0: Array([-1.1, -0.2, 1.0, 0.1, -0.1, 0.0, 1.2, -0.1, -0.5, -0.1, 1.2, -0.3,
       0.0, -0.5, -0.2, -0.1])
1: Array([-0.9, -0.4, 0.8, 0.3, 0.7, -1.0, -1.0, 0.5, -1.5, 0.4, 0.4, 0.6,
       1.0, -1.0, 0.4, 1.5])
2: Array([1.2, -0.9, -1.6, 0.6, 0.2, -0.5, -0.3, 1.0, 1.1, 1.3, -1.1, 0.3,
       1.4, 0.7, 0.0, 1.1])
3: Array([-0.4, 0.4, 0.4, -0.6, 0.2, 1.4, -0.8, 0.2, -1.1, -0.8, 1.1, -0.6,
       -0.9, -0.6, -0.3, -0.4])
4: Array([1.4, 0.9, -0.4, 0.8, -1.2, 0.1, 0.9, -1.9, 1.1, -0.7, 1.1, -0.6,
       -1.2, 0.3, 1.1, -1.8])
5: Array([1.2, 0.7, 0.5, -0.4, -2.9, -2.1, 0.2, -2.0, 1.7, -1.0, -1.2, 0.2,
       1.6, 0.4, -0.8, -0.3])
6: Array([0.7, -1.8, -0.3, -0.9, -0.1, 0.2, -1.3, 0.6, 0.5, 0.0, -1.0, -0.8,
       0.1, -0.7, -0.3, 0.2])
7: Array([-0.4, -0.4, -0.8, 0.2, 1.4, 0.8, 0.4, 0.7, -0.4, 1.4, 1.2, 0.3,
       -0.5, 0.5, -0.3, 0.8])
8: Array([0.3, -1.0, -1.1, -1.8, 0.6, 0.5, 0.2, 0.8, 0.6, -0.3, -1.5, 0.3,
       -0.4, -1.8, -1.4, 1.6])
9: Array([-0.5, -0.3, 1.7, -0.7, -0.4, -0.5, 0.2, 0.6, -1.0, -0.7, 0.6, 0.5,
       1.1, -1.6, -0.1, 1.0])
10: Array([-0.3, -0.8, -0.4, 0.0, 0.1, -1.2, -0.9, 0.3, -0.8, 1.3, -1.8, 1.2,
       2.3, -0.7, 0.0, 0.5])
11: Array([0.9, -1.8, 1.1, -0.1, 0.8, 1.0, -0.9, 1.3, -1.5, -0.1, 1.0, -0.8,
       -0.1, -0.8, 1.2, -0.3])
12: Array([0.6, 0.2, -0.3, 0.4, -0.5, 0.7, -1.1, -0.5, 0.3, 0.3, 1.2, -0.9,
       -0.4, 0.9, 0.7, 0.1])
13: Array([1.8, -0.7, -1.2, 1.4, 0.2, 0.3, 0.9, 0.1, 0.7, 1.9, -0.9, -1.0,
       -0.7, 0.5, 1.0, 0.5])
14: Array([0.4, 1.2, -0.3, 0.0, -0.6, 0.2, 0.0, -0.7, 0.2, 0.5, 1.7, -0.1,
       0.4, 1.4, -0.2, -0.4])
15: Array([-1.5, -0.3, 0.4, -1.6, -1.2, 1.2, 1.8, -0.6, 0.4, 0.8, -0.1, -1.6,
       -0.1, -0.2, -1.2, 0.6])
16: Array([-0.8, 1.6, -0.1, -1.7, -0.3, -0.7, 0.5, -0.3, 1.0, 0.9, 0.8, -0.3,
       0.6, -1.6, -1.1, 2.2])
17: Array([-1.0, 1.3, -0.3, 0.2, 0.6, 0.3, 1.9, -0.4, 0.3, 1.0, 0.4, -0.8,
       -0.5, 0.0, -0.4, 0.8])
18: Array([-0.7, 1.3, 0.9, -0.2, -2.0, -0.7, 0.7, -1.3, 0.6, -1.5, 0.5, -0.1,
       0.3, 1.7, -0.8, -1.9])
19: Array([1.7, -1.2, 0.2, -0.1, 0.0, 0.6, -0.7, 0.9, -0.5, -0.7, 1.4, -0.1,
       0.8, -0.6, 2.0, -0.8])
20: Array([0.2, 0.2, 0.8, 1.0, -1.7, -2.8, 1.0, -2.1, 0.4, 0.7, -0.3, -0.3,
       1.9, -0.5, 1.6, -0.6])
21: Array([0.5, 0.4, 0.3, -0.7, 0.7, 1.6, -0.4, -0.8, 0.5, -0.7, 0.1, -0.2,
       -1.9, 0.0, -0.7, -0.7])
22: Array([0.6, -1.4, -0.2, 1.3, 1.9, -0.5, -0.9, 1.0, -0.6, 2.0, 0.6, 0.4,
       0.6, 0.4, 0.9, 0.1])
23: Array([0.4, -0.4, 0.3, 0.8, 0.5, 0.2, 0.5, -0.2, -0.1, -1.5, -1.5, 1.4,
       -1.9, 0.3, 0.9, -0.7])
24: Array([-0.2, -0.7, 0.5, -1.0, 1.3, -0.4, -0.7, 1.4, -0.7, -0.6, 0.4, 1.2,
       0.6, 0.0, -0.5, 0.5])
25: Array([-0.2, -0.4, 0.0, -0.1, 0.6, 0.8, 1.4, 0.3, -0.6, 0.1, -0.5, -0.7,
       -1.5, 0.7, -0.8, -0.5])
26: Array([-1.8, 0.1, -1.5, 0.3, 1.5, -0.4, -0.1, 1.0, 0.4, 2.0, 1.1, -0.5,
       0.4, -1.4, -0.5, 2.2])
27: Array([-1.7, -0.7, 0.0, -1.0, -0.4, -1.6, 0.2, -0.4, -0.4, 0.5, 0.4, -0.3,
       1.1, -0.5, 0.2, 0.7])
28: Array([0.0, -0.8, 0.0, 1.8, 1.1, 0.7, -1.3, 0.9, -1.5, 0.3, -0.6, -0.4,
       0.4, 0.7, 0.6, -1.2])
29: Array([0.7, 0.2, -0.3, 0.7, 0.7, 0.4, -0.1, -0.4, 0.4, -0.6, 0.2, 0.1,
       -1.5, -0.1, 0.7, -0.6])
30: Array([2.0, -0.2, 0.0, -0.8, 1.7, 2.2, 0.0, 1.4, 0.1, -1.1, 1.2, -0.6,
       -2.1, -1.8, -0.1, 0.2])
31: Array([1.6, 0.6, -1.1, -0.1, -1.0, 0.5, -0.3, -1.7, 2.0, 2.3, 1.5, -2.4,
       -0.4, 0.8, 0.2, 2.1])
32: Array([-2.3, 2.3, 1.4, 0.2, -1.5, -3.2, -0.4, -2.4, -0.8, -0.7, 0.5, 0.5,
       1.7, 0.6, 0.4, -1.2])
33: Array([-0.9, 0.1, 0.3, -0.2, 1.0, 1.5, 1.7, 1.7, -0.6, -1.5, -0.3, 0.5,
       -1.7, 0.6, -0.8, -0.9])
34: Array([0.1, 0.4, 0.1, 1.3, -1.5, -2.8, 0.6, -2.4, 0.6, 1.3, -0.2, -0.4,
       1.9, -0.1, 1.7, -0.6])
35: Array([-0.3, 0.9, -3.0, 1.4, 0.6, -0.8, 2.4, 0.9, 1.3, 2.1, -1.6, 0.2,
       0.3, 0.9, -0.5, 0.0])
36: Array([1.5, -0.6, -0.4, -0.3, 0.1, 2.2, 0.6, -0.3, 0.5, -1.6, -0.9, -0.1,
       -2.7, 0.3, 0.7, -0.2])
37: Array([0.4, -0.3, 0.4, -0.1, -0.9, -0.6, -0.3, -0.2, 0.1, -0.6, -2.1, 1.3,
       0.1, -0.6, 0.0, 0.0])
38: Array([0.1, -1.2, 1.4, -0.7, -0.2, 1.0, -1.9, 1.0, -1.2, -2.6, 0.4, -0.2,
       0.1, 0.1, -0.1, -0.4])
39: Array([-0.6, -0.3, -0.7, 1.1, 0.4, -1.0, 0.4, -0.3, 0.3, 1.5, 1.0, -0.1,
       1.0, 0.1, 0.8, -0.6])
40: Array([-0.1, 1.2, 1.9, -1.5, -2.2, -0.3, -0.2, -0.9, -0.2, -1.5, -0.1, -0.3,
       1.0, 0.3, -1.2, 0.3])
41: Array([2.6, 0.3, -0.7, -0.3, 0.2, -0.4, -0.9, -0.1, 1.6, 0.6, -0.3, 0.8,
       0.1, 0.3, 0.0, 1.8])
42: Array([1.0, -2.0, 0.0, 0.4, 0.9, -0.5, -0.2, 1.3, -0.8, 0.2, -0.8, 1.1,
       0.9, 0.0, 0.9, -0.8])
43: Array([-2.1, 0.4, 1.3, -0.5, 0.0, -0.2, 0.5, -0.2, -1.1, -1.6, 0.6, -0.4,
       -0.2, -0.6, -0.1, -0.1])
44: Array([-2.6, 1.4, -1.1, -1.4, -0.3, -1.2, -0.6, -0.7, -0.1, 1.4, 0.6, -0.5,
       0.8, 0.5, -1.4, 0.8])
45: Array([1.5, 1.1, -0.6, 0.6, -1.1, 0.2, 0.8, -1.8, 1.2, -0.7, 1.1, -0.7,
       -1.3, 0.2, 0.9, -1.5])
46: Array([-0.4, 0.1, 0.1, -0.1, -1.0, -0.8, -0.6, -0.3, 0.1, -0.6, -1.9, 1.6,
       0.1, -0.6, -0.4, -0.1])
47: Array([0.1, -1.0, 0.6, -0.1, 1.1, 2.2, 1.7, 0.9, -0.3, -0.5, 1.7, -1.1,
       -0.7, -0.1, 0.3, -0.3])
48: Array([-2.1, 0.6, -0.2, 2.0, -1.5, -1.0, 1.1, -1.9, 0.8, 1.5, -0.5, 0.1,
       0.6, 2.0, -0.2, -2.6])
49: Array([0.5, -0.3, 1.5, -1.4, -0.3, 1.4, -1.6, 0.9, -1.4, -1.7, 1.2, -0.3,
       -0.4, 0.5, -0.2, -0.1])
50: Array([0.5, 0.4, -0.2, 0.4, -0.5, 0.6, -1.1, -0.9, 0.3, 0.5, 1.4, -0.7,
       -0.4, 1.1, 0.4, 0.3])
51: Array([2.7, -0.4, -0.6, -1.2, 0.1, 0.1, -1.4, 0.4, 1.5, 0.0, 1.1, -1.3,
       0.3, -0.4, -0.4, 1.3])
52: Array([-1.6, 1.9, 0.6, -2.6, -2.0, 0.7, 2.9, -0.8, 1.1, -0.8, -0.2, -0.5,
       -1.2, -0.8, -2.6, -0.2])
53: Array([0.0, -0.2, 0.2, -0.3, -1.4, -0.6, -0.6, -0.5, 0.4, -0.6, -2.1, 1.3,
       0.2, -0.3, -0.4, -0.1])
54: Array([-0.1, -0.7, 0.1, -0.4, 1.5, 1.4, -0.3, 1.6, 0.1, 0.1, 0.2, -0.1,
       -0.7, 0.1, -1.4, 1.1])
55: Array([2.7, -1.2, -0.4, 0.6, 1.0, 0.6, -0.8, 0.8, 0.3, 0.3, 0.8, -0.7,
       -0.6, 0.6, 2.0, 0.6])
56: Array([0.5, 0.1, -0.8, 0.8, -0.2, -1.8, -0.5, -0.1, 0.8, 1.2, 0.0, 0.3,
       1.3, 0.1, 0.6, 1.1])
57: Array([-0.1, -0.3, 0.5, 0.4, 0.6, -0.6, -1.6, -0.7, 1.2, 0.9, -0.1, 0.7,
       -0.7, 0.2, -0.8, 0.9])
58: Array([1.3, 1.0, 0.2, -0.5, -0.5, -0.1, -0.7, -0.9, 0.4, 0.1, 2.4, -1.0,
       0.3, 0.1, 0.9, 0.7])
59: Array([0.1, -0.4, 0.0, 0.0, 0.8, 0.8, 1.5, 0.2, -0.4, 0.0, -0.2, -1.0,
       -1.9, 0.5, -0.4, -0.6])
60: Array([-2.3, 0.3, 1.4, -0.5, 0.3, 0.0, 0.3, 0.0, -1.4, -1.5, 0.4, -0.1,
       -0.4, -0.4, -0.3, 0.0])
61: Array([-1.8, -0.1, -0.1, 0.3, -0.4, 0.6, 0.7, -0.6, -0.2, 0.3, 3.5, -1.6,
       -0.6, 0.2, 0.9, -1.9])
62: Array([-0.6, -0.4, 1.4, -0.4, 0.0, -0.5, -0.2, 0.6, -1.2, -0.6, 1.1, 0.1,
       1.4, -1.3, 0.0, 1.0])
63: Array([-2.6, 0.7, 0.1, 0.0, -1.7, -1.2, 0.2, -1.5, -0.1, 0.7, -0.6, 0.7,
       0.9, -0.9, -0.9, 0.2])
64: Array([0.5, -0.4, 1.3, -1.3, -0.1, 1.7, -2.0, 1.2, -1.5, -1.6, 1.6, -0.3,
       -0.1, 0.6, -0.2, -0.1])
65: Array([0.7, -0.4, -0.6, -0.3, 0.9, 0.8, -1.9, -0.1, -1.0, -0.4, -0.4, 1.4,
       -1.7, -1.2, 0.8, 0.4])
66: Array([0.9, -1.9, -0.5, -0.6, 0.1, 0.4, -0.9, 0.9, 0.4, 0.1, -1.1, -0.8,
       -0.3, -0.5, 0.1, -0.2])
67: Array([0.7, 0.9, -0.2, -1.6, 1.0, 0.1, 0.6, 0.9, 0.8, -0.8, -1.9, 0.8,
       -2.3, -1.2, -2.5, 0.3])
68: Array([1.0, 1.0, 0.4, -0.3, -3.0, -2.3, -0.2, -1.8, 1.7, -0.8, -1.0, 0.6,
       1.7, 1.1, -0.8, -0.7])
69: Array([0.6, -1.6, -0.3, 1.4, 2.0, -0.5, -0.7, 1.0, -0.3, 2.0, 0.5, 0.6,
       0.7, 0.3, 0.7, 0.1])
70: Array([2.2, -1.8, 0.1, 0.9, 0.9, -0.1, 0.4, 1.2, -0.4, -0.7, -2.5, 0.1,
       0.5, -0.7, 1.3, -0.7])
71: Array([0.5, -0.5, -1.0, 1.2, 0.7, 0.3, 0.9, 0.6, 0.9, 0.1, 0.3, 0.3,
       0.4, 1.7, 0.6, -1.8])
72: Array([-0.5, -1.2, 0.8, 0.0, 0.9, 2.3, 0.9, 0.8, -0.5, -0.3, 0.2, -0.8,
       -1.0, 0.2, -0.6, -1.5])
73: Array([-2.2, 1.4, -0.3, 0.2, -0.4, -0.5, 1.3, -0.5, 0.1, 0.6, -1.1, 0.6,
       0.6, -0.5, -1.3, 0.3])
74: Array([0.7, -0.2, 0.4, 1.2, 0.8, 0.5, 0.8, 0.0, -0.3, -1.9, -1.9, 1.3,
       -2.0, 0.3, 1.0, -1.1])
75: Array([0.4, 0.1, -0.5, 1.0, -0.6, -1.8, -0.5, -0.2, 0.7, 1.0, -0.3, 0.5,
       1.3, 0.7, 0.5, 0.5])
76: Array([0.1, 1.2, -0.3, 0.7, 0.0, 0.8, -0.3, -0.5, 0.0, -0.2, 1.1, -0.8,
       -0.1, 1.5, 0.2, -1.0])
77: Array([1.6, 0.9, -0.5, 1.0, -1.4, -0.1, 1.0, -1.9, 1.1, -0.6, 0.8, -0.6,
       -1.2, 0.4, 1.1, -1.9])
78: Array([-0.1, 0.7, 0.5, 1.5, -1.6, -2.8, 0.4, -2.4, 0.3, 0.8, 0.1, -0.1,
       2.1, -0.1, 2.0, -0.8])
79: Array([1.4, -0.6, -1.8, 2.0, 1.1, 0.7, -0.2, 0.1, 1.3, 2.1, 1.6, -1.0,
       -0.1, 0.8, 2.0, -0.1])
80: Array([-0.4, -0.7, 1.4, -0.7, -0.2, -0.4, -0.2, 0.6, -1.2, -0.6, 0.8, 0.2,
       1.3, -1.5, 0.1, 1.2])
81: Array([0.1, 0.0, 0.1, -0.2, -1.1, -0.7, -0.3, -0.3, 0.3, -0.8, -2.0, 1.4,
       0.0, -0.4, -0.3, 0.0])
82: Array([1.7, -0.8, -0.7, -0.1, 0.4, 1.8, 0.6, -0.1, 0.4, -1.4, -1.0, 0.1,
       -2.5, -0.4, 1.0, 0.1])
83: Array([-0.1, -1.6, -0.3, 1.9, 1.8, 0.3, -0.3, 0.9, -0.7, 1.0, 1.0, 1.0,
       -0.4, 1.0, 1.5, -1.1])
84: Array([-1.4, 1.1, -1.9, 0.4, 0.7, 0.1, 1.2, 0.6, 0.3, 1.4, -1.7, 0.0,
       -0.2, 1.0, -1.5, 0.1])
85: Array([0.3, 0.0, 0.3, 0.0, -1.3, -0.8, -0.4, -0.7, 0.4, -0.5, -2.0, 1.2,
       0.3, -0.6, -0.1, -0.3])
86: Array([3.0, -1.4, -0.6, 1.7, 0.5, -0.9, -0.8, 0.5, 0.7, 0.7, -0.1, 0.6,
       1.6, 0.3, 2.4, -1.4])
87: Array([0.8, 0.9, 0.6, -0.3, -3.0, -2.3, 0.1, -1.9, 1.6, -0.6, -1.1, 0.5,
       1.7, 0.9, -0.9, -0.7])
88: Array([-0.2, -0.2, 0.3, -0.2, 0.4, 0.9, 1.5, 0.2, -0.5, -0.3, -0.6, -0.6,
       -1.4, 0.4, -0.9, -0.5])
89: Array([-1.6, 1.0, -0.9, 0.3, -0.3, -0.5, 0.9, 0.5, 0.6, 0.8, -0.3, -0.2,
       0.6, 0.6, -1.3, 0.7])
90: Array([-1.4, 1.8, 0.6, -2.7, -2.1, 0.5, 2.9, -0.8, 1.0, -1.0, -0.5, -0.7,
       -1.4, -0.9, -2.5, 0.0])
91: Array([1.0, -2.0, -0.6, -0.7, 0.2, 0.9, -1.0, 0.9, 0.4, -0.1, -0.9, -0.9,
       -0.5, -0.7, 0.1, -0.2])
92: Array([-1.7, 1.5, -0.1, -1.5, -1.0, -0.3, 1.2, -1.0, 0.6, 0.2, 0.2, -1.5,
       -0.1, 0.3, -1.8, 0.6])
93: Array([0.6, 0.1, 0.2, 0.4, -0.9, 0.0, 0.6, -1.4, 0.0, -1.7, -1.2, 0.4,
       -1.4, -0.6, 1.3, -0.6])
94: Array([-0.5, -0.3, 0.4, -0.5, 1.1, 2.3, 0.9, 1.3, -1.6, -1.0, 0.1, -0.7,
       -1.8, -0.1, -0.6, -0.3])
95: Array([1.6, -0.1, -2.3, 0.5, -0.1, -0.5, -0.4, 0.0, 1.1, 1.8, 0.4, -0.5,
       0.6, 0.6, 0.9, 0.8])
96: Array([-1.7, -0.4, 0.8, -1.2, -0.2, 0.0, -0.6, 0.1, -0.8, -0.1, -0.1, 0.3,
       0.8, -0.7, -1.3, -0.4])
97: Array([-2.3, 1.7, 0.2, -0.2, 0.1, -0.6, 0.2, -1.2, -0.1, 1.3, 2.3, -0.5,
       0.3, -0.3, -0.8, 0.9])
98: Array([1.2, -0.8, -2.1, 1.8, 0.3, -2.3, -1.0, 1.5, 0.4, 2.1, -2.6, 2.3,
       2.6, 0.8, 0.0, 0.7])
99: Array([0.2, -0.2, 1.7, -1.2, 0.1, 1.8, -1.6, 0.9, -1.7, -1.6, 1.7, -0.3,
       -0.3, 0.4, -0.3, -0.3])

Array([-0.2, -0.4, 0.2, 0.8, 0.1, 1.0, -0.6, 0.6, -0.5, -0.2, -0.6, 0.5,
       1.1, 1.0, -0.4, -2.0]) 28 71 76
Array([0.4, -0.9, 1.4, -0.6, -0.1, 1.0, -1.9, 0.9, -1.2, -2.2, 0.6, -0.4,
       0.1, 0.2, 0.0, -0.3]) 38 49 64
Array([-0.5, 0.6, 0.2, -0.5, 0.3, 1.5, -1.0, 0.2, -1.3, -0.7, 1.3, -1.0,
       -1.0, -0.5, -0.2, -0.3]) 3 99 49
Array([0.6, 0.0, 0.1, 0.6, -0.8, -0.1, 0.7, -1.2, 0.0, -1.4, -1.5, 0.5,
       -1.4, -0.4, 1.2, -0.9]) 93 23 74
Array([1.7, -1.3, 0.3, -0.1, -0.3, 0.6, -0.7, 0.8, -0.7, -0.8, 1.3, 0.2,
       0.8, -0.4, 2.0, -1.0]) 19 11 42
Array([0.6, 0.8, -2.3, 0.4, 0.4, -0.5, 0.1, -0.1, 1.5, 2.4, 0.0, -0.1,
       0.2, 0.4, -0.2, 1.4]) 95 56 2
Array([0.9, -0.9, -1.8, -0.1, 0.7, 0.3, -0.6, 0.4, 1.3, 2.0, -1.1, 0.0,
       -0.3, 0.7, -1.1, 1.1]) 2 95 41
Array([0.8, 0.1, -0.2, 0.5, -1.0, -0.1, 0.8, -1.2, 0.2, -1.5, -1.5, 0.5,
       -1.3, -0.3, 1.2, -0.9]) 93 23 74
Array([0.0, 1.4, -0.3, 0.6, -0.1, 0.6, 0.3, -0.3, 0.0, -0.2, 1.0, -0.7,
       -0.3, 1.5, 0.0, -1.1]) 76 14 12
Array([-0.8, -0.7, 1.1, 0.4, 0.6, -1.1, -1.0, 0.6, -1.4, 0.2, 0.4, 0.6,
       1.3, -1.0, 0.6, 1.3]) 1 62 80
Array([-0.4, -0.2, 0.1, 0.7, -0.2, 0.9, -0.9, 0.4, -0.5, -0.2, -0.7, 0.6,
       1.3, 1.3, -0.4, -1.9]) 28 71 76
Array([-0.7, -0.8, 0.0, 1.6, 0.6, 0.2, 1.9, 0.5, 0.7, 0.8, 0.1, 0.2,
       0.8, 1.2, 0.8, -1.6]) 71 39 83
Array([-0.4, 0.6, -0.6, 0.6, 1.0, 0.1, 1.4, -0.3, 1.1, 0.9, 1.2, -1.8,
       -1.2, -0.1, 0.3, 1.1]) 17 7 59
Array([-0.1, 1.3, -0.3, 0.7, 0.1, 0.9, -0.1, -0.2, -0.1, -0.2, 1.3, -0.7,
       -0.2, 1.6, 0.2, -1.1]) 76 14 12
Array([-1.8, -0.6, 0.3, -1.2, -0.4, -1.8, 0.2, -0.4, -0.7, 0.3, 0.4, -0.3,
       1.2, -0.5, 0.2, 0.4]) 27 96 62
Array([0.4, 0.3, -0.4, 0.8, 0.5, 0.3, -0.4, -0.5, 0.4, -0.1, 0.3, 0.1,
       -1.1, 0.4, 0.7, -0.7]) 29 12 76
Array([0.6, -0.1, 0.1, 0.7, -0.8, -0.1, 0.7, -1.4, 0.1, -1.2, -1.5, 0.5,
       -1.2, -0.5, 1.3, -0.8]) 93 23 74
Array([-2.1, 0.3, -1.6, 0.3, 1.0, -0.7, 0.1, 0.4, 0.3, 2.0, 1.5, -0.8,
       0.6, -1.3, -0.4, 2.0]) 26 97 7
Array([0.8, 0.0, 0.1, 0.5, -0.9, -0.2, 0.7, -1.2, 0.1, -1.6, -1.5, 0.5,
       -1.3, -0.7, 1.3, -1.0]) 93 23 74
Array([-0.4, 0.5, 0.3, -0.5, 0.5, 1.9, -0.7, 0.3, -1.1, -0.6, 1.5, -1.3,
       -1.6, -0.4, -0.2, -0.4]) 3 94 21
Array([0.6, -0.7, 0.5, -0.2, 0.1, -0.2, -0.4, 0.3, -0.6, -1.1, 1.8, -0.3,
       0.8, -1.4, 1.7, -0.3]) 19 62 11
Array([-2.2, 2.3, 1.2, 0.2, -1.7, -3.3, -0.5, -2.4, -0.6, -0.7, 0.3, 0.6,
       1.8, 0.7, 0.4, -1.2]) 32 78 63
Array([-0.9, 0.7, -0.5, -0.1, -0.2, -0.6, 1.5, -0.7, 1.2, 1.1, 1.3, -0.7,
       0.3, -0.2, -0.2, 0.4]) 17 89 39
Array([-2.3, 2.1, 1.3, 0.1, -1.7, -3.2, -0.5, -2.4, -0.5, -0.8, 0.3, 0.6,
       1.6, 0.7, 0.4, -1.3]) 32 78 63
Array([-2.4, 1.5, -0.4, -0.3, -0.9, -2.6, 0.0, -1.2, 0.5, 0.6, -0.6, 0.8,
       1.5, -0.4, -0.7, 0.7]) 63 73 44
Array([-0.2, -0.6, 0.2, 1.9, 1.3, 0.6, -1.4, 0.9, -1.8, 0.3, -0.3, -0.4,
       0.1, 0.7, 0.8, -1.3]) 28 83 22
Array([-2.1, 0.3, -1.8, 0.4, 1.1, -0.6, 0.2, 0.5, 0.4, 2.2, 1.1, -0.6,
       0.5, -1.3, -0.5, 2.1]) 26 89 7
Array([0.8, -0.6, 0.3, 1.3, 0.5, 0.5, -0.1, -0.2, 0.7, -1.1, 0.0, 0.7,
       -0.5, -0.2, 1.2, -1.0]) 29 23 93
Array([-0.6, 0.6, -0.7, 0.4, 1.0, 0.1, 1.4, -0.3, 1.0, 0.9, 1.2, -1.8,
       -1.1, 0.0, 0.1, 0.9]) 17 7 59
Array([-3.1, 1.7, 0.9, -0.2, -0.1, 0.3, 0.1, -1.0, -1.0, -0.3, 3.1, -1.7,
       -0.7, 0.7, -0.5, -1.5]) 61 97 43
Array([-1.1, -0.4, 0.0, -1.3, -0.6, 1.6, 2.1, -0.3, 0.4, 0.8, 0.0, -1.9,
       -0.7, -0.1, -1.0, 0.6]) 15 88 17
Array([1.3, -0.8, -1.0, 1.4, 0.2, 0.1, 0.7, -0.1, 0.5, 1.9, -1.0, -1.0,
       -0.4, 0.5, 0.9, 0.5]) 13 95 2
Array([-0.2, 1.1, 1.9, -1.4, -2.1, -0.3, -0.1, -0.8, -0.1, -1.7, 0.0, -0.2,
       1.0, 0.4, -1.2, 0.0]) 40 18 96
Array([1.0, 0.9, -0.2, -1.4, 1.0, 0.2, 0.9, 1.0, 0.8, -0.9, -1.8, 0.5,
       -2.3, -1.0, -2.3, 0.0]) 67 8 88
Array([0.5, 0.3, 0.0, 0.7, 0.8, 0.3, -0.5, -0.3, 0.2, -0.7, 0.0, 0.2,
       -1.1, 0.1, 0.7, -0.7]) 29 23 21
Array([-0.1, 1.0, 1.7, -1.5, -2.0, -0.5, -0.3, -0.8, -0.2, -1.5, 0.0, -0.2,
       1.3, 0.3, -1.1, 0.3]) 40 18 96
Array([-2.5, 2.0, 0.9, -0.8, -0.5, 0.2, 2.0, -0.2, 0.2, -0.5, 1.1, -0.2,
       0.1, 0.4, -2.0, -0.6]) 92 73 0
Array([0.8, -1.0, -1.4, -1.8, 0.6, 0.5, 0.1, 1.1, 0.6, -0.2, -1.5, 0.4,
       -0.4, -2.0, -1.2, 1.8]) 8 6 91
Array([-1.9, 1.9, 1.2, 0.1, -1.9, -3.4, -0.3, -2.2, -0.4, -0.8, -0.1, 1.0,
       1.7, 0.8, 0.4, -1.2]) 32 78 20
Array([-1.5, -0.4, -0.4, 1.2, 0.1, -1.0, 0.4, 0.1, 0.8, 1.6, 0.8, 0.8,
       1.0, 1.3, -0.3, -0.6]) 39 75 89
Array([0.2, -2.1, -0.2, -0.7, 1.3, 0.7, -3.2, 1.4, -1.7, 0.9, -1.2, 2.3,
       -0.9, -1.0, -0.1, 2.0]) 65 24 1
Array([-1.5, 1.0, 0.3, -0.2, 0.3, -0.1, -1.7, -1.5, -0.4, 1.1, 1.7, 0.2,
       -0.6, -0.9, -0.4, 1.2]) 97 57 50
Array([-0.6, 0.6, 0.2, -0.5, 0.1, 1.1, -1.1, -0.1, -1.0, -0.6, 1.6, -1.0,
       -1.0, -0.2, -0.1, -0.3]) 3 12 99
Array([-0.2, -0.8, -1.1, 1.4, 0.9, 0.7, 3.3, 0.6, 1.3, 1.6, 1.3, -0.5,
       -0.6, 1.3, 0.4, -0.8]) 71 17 7
Array([0.4, 0.4, -0.4, 0.7, 0.5, 0.5, 0.0, -0.6, 0.8, -0.2, 0.3, 0.0,
       -1.2, 0.3, 0.4, -0.8]) 29 76 21
Array([1.4, -1.2, 0.2, -0.4, -0.3, 0.8, -0.7, 1.1, -0.7, -0.9, 1.7, 0.2,
       0.8, -0.3, 1.6, -1.0]) 19 11 64
Array([-2.3, 2.4, 1.2, 0.5, -1.8, -3.3, -0.5, -2.4, -0.5, -0.3, 0.2, 0.6,
       1.6, 1.0, 0.4, -1.1]) 32 78 63
Array([0.8, 0.9, -0.3, -1.5, 1.1, 0.2, 0.9, 0.9, 0.8, -0.8, -1.8, 0.7,
       -2.3, -1.1, -2.4, 0.1]) 67 8 88
Array([-0.1, 1.4, 1.8, -1.3, -2.0, -0.3, -0.4, -0.9, -0.3, -1.9, 0.0, -0.1,
       1.1, 0.4, -1.1, -0.2]) 40 18 43
Array([0.4, 0.2, 0.1, 0.5, 0.6, 0.4, -0.5, -0.5, 0.2, -0.6, 0.4, 0.0,
       -1.2, -0.1, 0.7, -0.6]) 29 21 12
Array([-0.9, -0.5, 1.0, 0.2, 0.6, -0.9, -1.0, 0.6, -1.6, 0.2, 0.6, 0.6,
       0.9, -1.0, 0.5, 1.4]) 1 62 80
Array([-2.0, -0.5, 0.3, -1.0, -0.7, -1.8, 0.2, -0.6, -0.7, 0.1, 0.6, -0.4,
       1.3, -0.5, 0.2, 0.3]) 27 96 62
Array([-0.2, 1.2, 0.2, 0.5, 0.0, 1.0, -0.4, -0.2, -0.2, -0.4, 1.5, -0.7,
       0.0, 1.3, -0.1, -1.1]) 76 14 12
Array([0.2, -0.6, 0.0, 0.8, 0.3, -0.8, -0.2, -0.7, -0.2, 2.3, 2.1, -1.2,
       1.5, -1.2, 2.0, 1.1]) 39 56 58
Array([-1.1, -0.3, 0.3, -1.5, -0.9, 1.2, 2.2, -0.3, 0.6, 0.7, -0.3, -1.5,
       -0.3, -0.3, -1.3, 0.7]) 15 92 17
Array([-1.6, -0.4, 0.3, -1.6, -1.1, 1.2, 2.1, -0.6, 0.6, 0.7, -0.3, -1.6,
       -0.5, -0.3, -1.2, 0.5]) 15 92 17
Array([1.7, -0.4, -0.1, -0.7, -0.8, 0.3, -1.3, 0.0, 0.4, -0.2, -0.3, 0.5,
       0.0, 0.8, 0.1, 1.0]) 41 12 6
Array([-0.3, -0.7, 0.0, 1.9, 1.3, 1.0, -1.5, 0.9, -1.7, 0.3, 0.0, -0.6,
       -0.1, 1.1, 0.9, -1.7]) 28 83 22
Array([0.7, -1.8, 1.4, 0.0, 0.5, 0.3, -1.2, 1.2, -1.5, 0.0, 0.9, -0.4,
       0.3, -0.8, 1.1, 0.0]) 11 19 80
Array([0.2, -0.2, 0.7, -0.4, 1.1, 1.4, -0.1, 2.1, -1.9, -1.1, -0.2, 1.3,
       -0.2, -1.2, 0.6, 1.1]) 24 80 11
Array([1.1, -0.6, -1.2, 1.3, -0.1, 0.1, 0.9, -0.3, 0.9, 2.2, -0.8, -1.0,
       -0.4, 0.8, 0.5, 0.2]) 13 95 2
Array([1.0, 1.0, -0.4, -1.3, 1.2, 0.3, 1.1, 0.9, 1.2, -0.7, -2.0, 0.6,
       -2.3, -0.8, -2.4, 0.0]) 67 8 88
Array([1.7, -1.4, -0.5, 1.1, 0.8, 0.9, 0.3, 1.1, -0.1, -0.2, -2.3, 0.1,
       0.5, 0.0, 0.9, -1.1]) 70 42 66
